In the data rows, zero lies at 4.5, halfway between 4 and 5.
Here is a table of points, one per row:
[4 4 6 3 4 4 5 0 3 4 8 6 3 3 2 3 5 3 7 2 4 5 3 5 4 5 4 6 5 5 4 6]
[4 7 5 7 2 7 6 8 6 3 4 4 7 2 4 4 5 4 6 8 2 5 9 5 3 4 5 5 6 2 1 7]
[3 4 5 3 4 5 7 5 4 3 4 0 5 8 5 3 1 4 2 3 6 5 3 3 2 5 4 4 3 4 5 3]
[3 4 2 6 2 1 4 3 5 5 4 5 2 6 6 4 5 4 5 6 5 7 7 3 2 4 5 3 6 3 5 5]
[5 5 2 4 8 5 3 6 4 5 3 9 4 4 4 6 2 5 2 4 4 1 8 6 7 4 1 5 5 3 5 2]
[5 4 3 1 4 3 4 4 6 6 3 5 5 4 7 5 6 4 2 8 7 6 4 3 7 7 6 5 4 6 6 4]
[3 5 7 2 5 6 3 5 6 5 3 7 4 4 5 5 3 5 3 5 4 3 5 4 4 2 4 5 2 7 6 3]
[4 8 3 5 6 4 3 7 4 5 1 4 6 7 4 4 5 7 4 2 4 5 4 6 7 6 4 4 3 3 3 3]
[5 4 2 3 2 3 3 6 5 5 3 6 3 3 5 4 6 4 4 5 2 6 4 4 4 6 5 3 2 3 5 7]
[5 2 7 5 3 5 4 5 6 5 9 4 4 5 7 5 3 4 6 5 3 4 7 4 3 4 6 6 2 2 4 5]
[4 4 4 2 4 5 3 6 6 3 5 5 5 3 2 5 2 6 2 5 5 0 3 5 8 3 4 5 5 5 4 2]
[4 5 4 5 5 3 6 4 3 0 7 7 2 5 7 4 3 6 8 5 3 8 5 4 5 4 4 4 4 4 2 4]
[5 4 5 3 3 5 6 6 3 4 5 4 4 5 4 5 2 6 4 4 4 7 7 6 3 3 4 4 6 3 4 2]
[4 4 5 3 5 2 4 3 4 5 5 3 6 4 5 5 9 7 5 7 9 5 2 5 4 6 4 3 4 6 6 5]
[3 4 6 3 5 6 4 5 1 4 4 4 5 4 5 4 4 2 3 4 6 7 1 5 7 2 5 3 7 2 4 6]
[4 5 2 4 3 5 5 6 5 5 6 6 8 4 5 2 4 6 4 4 2 3 2 7 6 6 4 5 5 4 5 3]
[5 6 6 7 4 5 4 5 1 4 5 6 6 5 2 5 2 6 6 7 5 2 3 7 6 6 4 6 4 5 5 7]
[2 5 6 4 3 5 7 6 6 5 2 2 4 1 4 6 5 4 5 4 6 4 4 5 2 6 5 7 4 3 4 3]
[5 2 6 5 4 4 4 7 2 3 7 8 7 4 3 4 3 6 3 4 7 5 4 8 6 6 1 7 4 5 4 7]
[5 4 4 3 5 3 4 6 4 5 2 5 8 7 4 3 2 6 3 6 5 4 3 4 9 8 3 3 4 4 5 5]
[4 6 3 4 3 4 1 6 4 7 6 7 7 2 6 6 2 0 5 2 5 6 7 3 6 5 4 3 4 5 4 1]
[6 5 7 3 4 1 4 2 6 4 1 4 3 4 0 4 6 4 4 4 4 4 5 3 3 4 5 5 5 3 4 2]
[4 2 3 4 3 3 6 6 2 1 5 5 4 3 5 6 6 5 7 4 4 6 4 5 4 3 5 4 4 6 8 5]
[6 6 4 4 4 5 3 3 5 4 4 5 5 4 1 4 5 4 8 3 6 5 6 3 4 5 4 5 3 5 5 4]
[3 1 6 5 4 4 5 4 8 3 5 2 2 3 7 5 7 6 6 4 5 5 0 5 5 6 7 6 7 4 6 7]
[5 3 4 2 4 2 5 3 9 4 5 4 3 5 2 5 5 4 3 2 2 7 4 6 3 5 6 7 6 7 6 7]
[3 7 7 3 5 4 6 6 2 5 4 5 5 2 6 5 7 5 5 3 3 3 9 5 5 4 9 3 7 4 6 6]
[5 4 6 2 7 7 3 5 6 6 5 5 2 4 3 6 4 6 5 4 4 4 3 4 5 5 4 4 5 3 6 3]
[5 4 7 4 5 3 4 2 3 6 6 4 4 7 3 7 6 2 2 5 5 2 4 3 1 6 6 4 3 4 5 5]
[3 4 7 3 5 5 5 3 6 2 3 4 6 4 5 2 4 4 5 4 7 6 3 5 3 4 3 3 3 4 7 2]
[4 4 2 4 5 2 5 6 6 4 9 2 3 5 3 6 5 6 5 5 5 4 5 5 5 4 4 8 3 5 3 4]
[4 1 4 4 0 4 2 5 7 7 4 3 2 6 2 4 2 7 3 5 5 3 4 2 7 4 3 5 5 5 9 7]
[5 4 2 4 6 7 4 6 4 2 4 6 1 4 5 4 5 3 4 6 5 4 5 6 5 6 4 4 4 5 5 7]
[5 3 2 6 5 4 7 5 4 3 4 3 3 5 5 4 2 4 6 5 6 5 6 7 5 3 7 3 3 4 2 4]
[4 6 4 6 3 4 3 6 5 3 5 6 3 8 5 4 4 3 5 5 4 4 3 6 6 8 5 5 7 8 3 4]
[6 1 7 8 7 5 5 4 5 6 3 2 8 3 5 4 5 5 5 5 3 7 3 3 5 5 7 3 6 3 6 4]
[5 3 5 8 5 9 6 4 5 3 5 7 7 6 5 4 5 3 4 9 5 5 5 2 3 0 7 5 4 4 2 5]
[4 4 4 4 5 5 4 3 6 6 3 6 3 5 5 3 5 2 4 2 5 2 4 2 5 6 4 5 7 4 8 6]
[6 8 4 6 5 9 7 4 4 7 2 9 6 9 5 3 9 5 1 7 3 3 7 5 3 0 4 3 0 4 6 6]
[5 6 2 6 5 4 1 3 6 3 6 4 4 4 5 6 5 7 7 3 3 3 4 4 3 3 6 5 7 7 2 7]
[5 5 8 6 6 4 7 6 6 3 5 5 7 5 2 5 3 5 8 4 2 5 5 4 3 4 5 0 6 3 3 3]
[4 4 5 4 5 5 5 7 7 5 6 4 5 5 5 4 6 5 4 3 5 6 4 3 5 5 5 6 6 4 4 8]
[7 5 5 5 3 5 5 4 4 3 7 5 2 4 7 2 4 4 4 6 4 6 5 5 1 5 7 4 4 6 3 3]
[3 2 1 4 4 8 4 4 4 6 5 8 8 4 3 6 4 5 2 2 3 3 5 6 6 8 4 5 5 6 2 2]
[1 4 6 7 8 4 9 3 4 6 6 0 5 5 5 4 7 2 3 6 2 4 5 5 5 5 6 4 5 8 3 8]
[5 4 8 9 3 6 6 0 1 3 4 1 6 3 2 5 5 8 4 5 1 5 8 3 2 5 5 2 6 4 5 4]
[3 8 2 3 6 5 4 7 4 6 4 5 6 5 7 3 4 7 3 7 6 5 2 2 4 3 3 5 5 5 7 3]
[7 5 4 5 5 6 4 6 7 4 8 4 5 1 5 5 6 6 5 2 4 5 3 2 3 2 4 6 5 7 3 2]
[3 4 6 6 5 5 4 3 1 6 6 3 3 3 4 3 6 7 5 3 5 2 7 5 5 3 4 4 6 4 3 7]
[4 5 3 4 5 4 3 4 3 5 4 5 8 5 3 5 4 3 3 4 3 1 5 6 7 5 7 7 5 7 6 4]
[5 3 2 6 5 5 5 7 3 5 5 9 6 9 4 4 4 4 6 4 4 4 4 6 6 4 4 8 5 4 2 6]
[4 7 4 4 4 4 1 6 5 6 3 5 4 2 4 4 0 3 2 2 7 6 9 2 9 5 3 3 5 4 5 1]
[7 7 3 5 3 5 3 3 4 3 4 5 3 6 0 8 5 6 6 2 6 5 4 2 3 0 6 4 4 2 4 5]
[4 8 5 4 4 0 4 4 7 3 3 5 1 7 8 6 7 2 2 8 4 3 6 5 5 6 6 4 6 2 8 9]
[3 4 6 3 4 5 5 3 4 6 3 4 5 4 4 4 4 5 6 6 4 7 4 6 6 3 7 2 3 8 4 6]
[4 4 5 5 4 4 5 4 2 6 4 2 8 7 9 5 6 6 4 8 5 3 7 5 4 6 3 4 4 2 7 3]
[6 6 4 6 8 4 1 5 6 6 3 4 3 4 4 7 4 5 5 3 4 7 6 5 3 3 2 8 5 7 3 3]
[4 3 6 3 7 4 4 3 4 8 6 3 4 4 5 0 8 6 2 6 3 4 3 2 3 5 6 3 5 6 3 3]
[1 4 4 5 5 4 4 3 6 5 5 4 5 2 5 3 6 3 4 3 3 5 3 7 5 3 4 8 6 6 4 4]
There is one direction along which these points spread out most. Take the direction at right angles to it along which they spread out most. Go by this last direction. Where along it does each point below lie, from 0 to 99? The average is 50, and the first point in the table lies past the average. One standard deviation of the points above along it is 16.
[6 8 4 2 5 5 9 5 5 6 5 3 6 3 4 4 4 2 7 6 4 5 4 7 4 6 3 3 3 3 6 4] : 45
[5 5 6 5 3 7 6 1 7 7 3 4 3 3 3 7 3 4 3 1 8 1 3 4 5 5 4 5 3 6 6 5] : 65
[7 5 5 5 5 4 2 5 6 3 2 7 5 3 8 4 4 4 1 1 5 4 7 7 4 5 3 4 3 3 2 3] : 40
[2 3 4 6 6 3 5 4 2 4 5 4 3 6 2 5 5 4 7 4 6 3 4 4 3 4 4 6 5 5 3 5] : 48
[7 1 5 5 2 5 7 7 2 5 5 2 2 6 7 3 2 4 5 3 3 5 3 6 4 5 4 5 4 5 5 4] : 51
[5 3 2 5 3 4 7 2 3 4 6 4 5 6 7 4 1 4 8 7 4 6 2 3 4 4 3 2 6 4 2 5] : 41
[7 2 6 1 6 5 3 5 6 4 2 2 6 3 5 7 6 4 6 5 6 4 3 4 5 4 5 5 3 3 4 5] : 62
[6 6 3 5 4 3 6 3 3 4 2 4 4 4 5 6 8 2 6 6 4 6 5 2 5 4 0 5 4 4 5 3] : 48
[4 5 3 5 8 5 5 5 5 5 8 3 3 5 6 4 4 4 5 5 5 5 5 5 5 5 6 5 3 4 5 6] : 53
